The rows of Z fall into several groups, and each row is roughly a mix of its group's hidden directions.
Z, 106 rows:
136	-89	80	-118	-332	-196	194	241	-431	-356
320	287	281	21	-57	-200	-443	-45	313	-10
-78	176	-167	90	258	50	-87	176	640	116
26	321	-203	-190	218	286	-54	310	-416	-146
246	-155	509	-147	-127	-125	23	-31	448	-72
-206	-106	-144	253	381	285	-408	-115	213	118
116	-43	253	128	82	96	578	-90	-307	-235
3	-326	-153	79	-92	205	532	44	-364	-19
214	49	-221	29	181	391	447	289	-113	-155
-200	-566	-275	36	13	97	-7	-315	-227	81
-6	-314	63	43	-126	-87	462	78	-499	86
-111	-32	-581	-250	-229	8	63	199	-302	-60
-137	-189	99	471	242	-376	149	-247	-171	76
-259	92	-279	44	-272	-496	54	-17	-354	11
192	10	-19	356	156	223	446	-281	-279	-103
-214	54	-393	193	262	348	-234	36	339	54
39	-129	-333	107	25	183	362	4	-514	-184
-521	63	-305	-263	224	10	-50	-181	286	-4
31	-222	341	5	-67	-173	263	128	-553	-111
75	284	369	-118	-27	-145	-338	71	469	84
195	374	17	-169	-43	277	-288	-21	461	151
-77	-461	-47	88	-105	134	555	98	-170	5
557	247	219	91	-230	-30	-320	-15	128	69
102	-163	-395	151	-102	393	83	-305	252	-246
-20	-304	8	-159	-257	-91	514	287	-212	140
-348	243	-355	1	21	-32	-357	125	-378	102
-22	-40	-268	139	-22	167	474	-132	-464	158
-94	-368	-452	126	37	252	-150	-203	-330	47
-5	261	13	-101	139	226	-572	181	272	145
93	-256	232	403	122	107	273	-311	-339	42
-216	398	503	-143	-48	2	45	94	335	-6
428	43	460	-40	-273	-272	-16	103	-216	-18
-382	196	125	-268	201	-256	-347	-20	309	-100
-195	-108	-108	-173	-144	256	122	-103	-620	-129
-372	-146	-175	-340	-41	28	158	-241	-456	66
-410	292	-251	-201	143	-111	-245	84	348	-161
18	-325	277	97	-176	-281	415	-21	-239	269
492	123	447	116	-156	-219	-188	39	-139	-70
187	-35	-151	-137	184	390	-92	271	501	86
533	10	325	238	-224	-37	14	-219	164	-175
-34	-2	-140	291	9	189	389	228	-462	-214
-131	-235	205	-10	-133	-150	152	-160	-595	-217
546	-346	121	96	-236	156	-63	-127	181	-173
233	230	-514	-69	-308	68	105	246	235	-43
-333	26	-277	-383	-13	38	190	-261	373	155
-193	452	80	-222	173	64	-405	127	233	198
-176	-310	-21	-27	-68	97	516	156	-414	-10
138	-317	-214	212	-76	95	500	-83	-344	-67
90	-30	179	151	323	284	576	-151	31	-20
91	-183	-15	122	228	156	256	-260	535	229
80	134	130	313	-224	-241	-274	-416	-327	-39
-334	93	318	191	254	-53	138	-400	-307	79
347	-56	511	143	-212	-172	60	-283	134	-154
237	-126	122	-213	-395	-102	487	82	-236	76
-295	69	-529	-13	220	195	-9	-311	221	5
-394	304	-254	-296	67	-3	-434	-74	-4	-79
-168	-510	-221	45	-49	88	-49	-276	-419	-17
-241	-124	9	78	-137	-215	-147	-290	574	157
-235	-126	-233	195	202	85	343	-1	-521	-55
-469	76	-187	70	318	-104	-195	154	399	-71
250	226	71	82	-54	156	-276	28	588	170
-355	-343	228	-111	202	-5	366	-187	247	158
-153	-1	-269	322	231	516	-127	29	220	138
-115	13	159	64	-323	-561	104	-224	-274	-75
242	-176	-127	308	247	-15	352	135	-396	-209
-28	-42	186	43	-141	-207	-246	-218	614	132
-356	-63	79	15	-170	-482	108	-226	-378	3
-242	-181	222	170	-14	-176	-73	-199	562	207
-58	395	142	-275	-36	-102	-426	-233	312	61
62	270	230	43	229	-250	-377	-413	179	-117
-226	-9	-141	220	-38	-261	386	-283	-431	-3
182	-20	-98	239	-189	45	-613	-275	-118	13
468	-22	292	-282	-367	-107	38	121	-239	12
-405	165	127	-2	302	48	36	-180	520	5
204	-171	-227	-21	-353	245	-26	-435	-172	-278
197	84	225	-215	-352	-125	49	-23	-565	-3
-320	-178	-318	-104	-31	-20	108	136	-565	-85
39	-73	-293	276	206	402	295	9	380	6
-359	70	-348	132	372	-22	-128	-137	-283	-280
1	-177	-405	103	-93	71	249	35	-543	-162
352	-276	262	-62	-298	-87	334	-1	-329	124
-264	-27	-271	-335	-371	-354	-207	-103	-100	-144
5	467	201	-363	-36	44	-339	157	89	251
89	-148	430	186	-129	-243	219	-442	-145	-117
565	44	405	167	-245	-117	-29	70	-107	20
-22	-137	99	-31	-106	17	-83	43	741	73
96	-92	386	-101	-272	-22	-348	-271	397	12
-248	63	-137	118	-46	-253	369	-96	-536	-87
-93	-160	-285	194	-50	304	279	523	-67	-27
97	206	211	-367	-87	-134	-130	487	269	146
102	347	-279	-176	76	13	-13	374	450	128
224	-151	296	61	-47	130	274	-184	469	301
-275	-188	-415	-264	75	-70	-457	51	-172	13
-233	-112	251	-22	-238	-487	21	-250	-335	-71
25	353	217	-247	-36	-150	-479	78	319	100
311	337	-129	-254	-139	212	122	131	-448	126
245	-173	-89	143	-9	-172	486	194	-427	11
-391	-151	-151	132	375	173	175	-339	-127	236
327	49	-163	-194	-423	-203	-11	452	-28	-68
268	227	160	-303	-118	-116	-433	203	298	-138
-37	170	-368	-260	2	428	221	370	28	40
-202	55	218	-33	-88	-391	470	-55	-332	-131
-137	-36	-351	-249	-68	37	-236	189	525	163
312	-366	-155	386	36	102	296	269	167	15
151	190	13	309	184	166	-449	-23	428	45
397	-197	-166	9	-271	253	425	-31	-240	-62
Here is one row of each group, with its name. Which group are the others in?
183	-42	224	56	39	-30	-432	-85	488	-286 => N
70	-561	-339	-103	-17	199	330	65	-21	-68 => S
-594	-72	-315	-97	281	193	-23	15	141	21 => K

24	243	135	141	59	-33	-421	-418	372	107 => N
256	288	261	-181	2	32	-289	184	459	162 => N
-318	-216	283	197	261	257	396	-148	-142	70 => K
476	-257	149	-8	-390	-192	281	-63	-124	45 => N
67	-262	65	-107	321	457	-20	-35	431	127 => S
391	107	-212	-244	-454	289	11	-209	49	-9 => N
-71	270	-183	-161	61	64	-237	193	604	35 => N
438	26	127	252	-400	-300	81	-216	28	-164 => S
272	265	152	-130	13	114	-509	-26	345	-165 => N
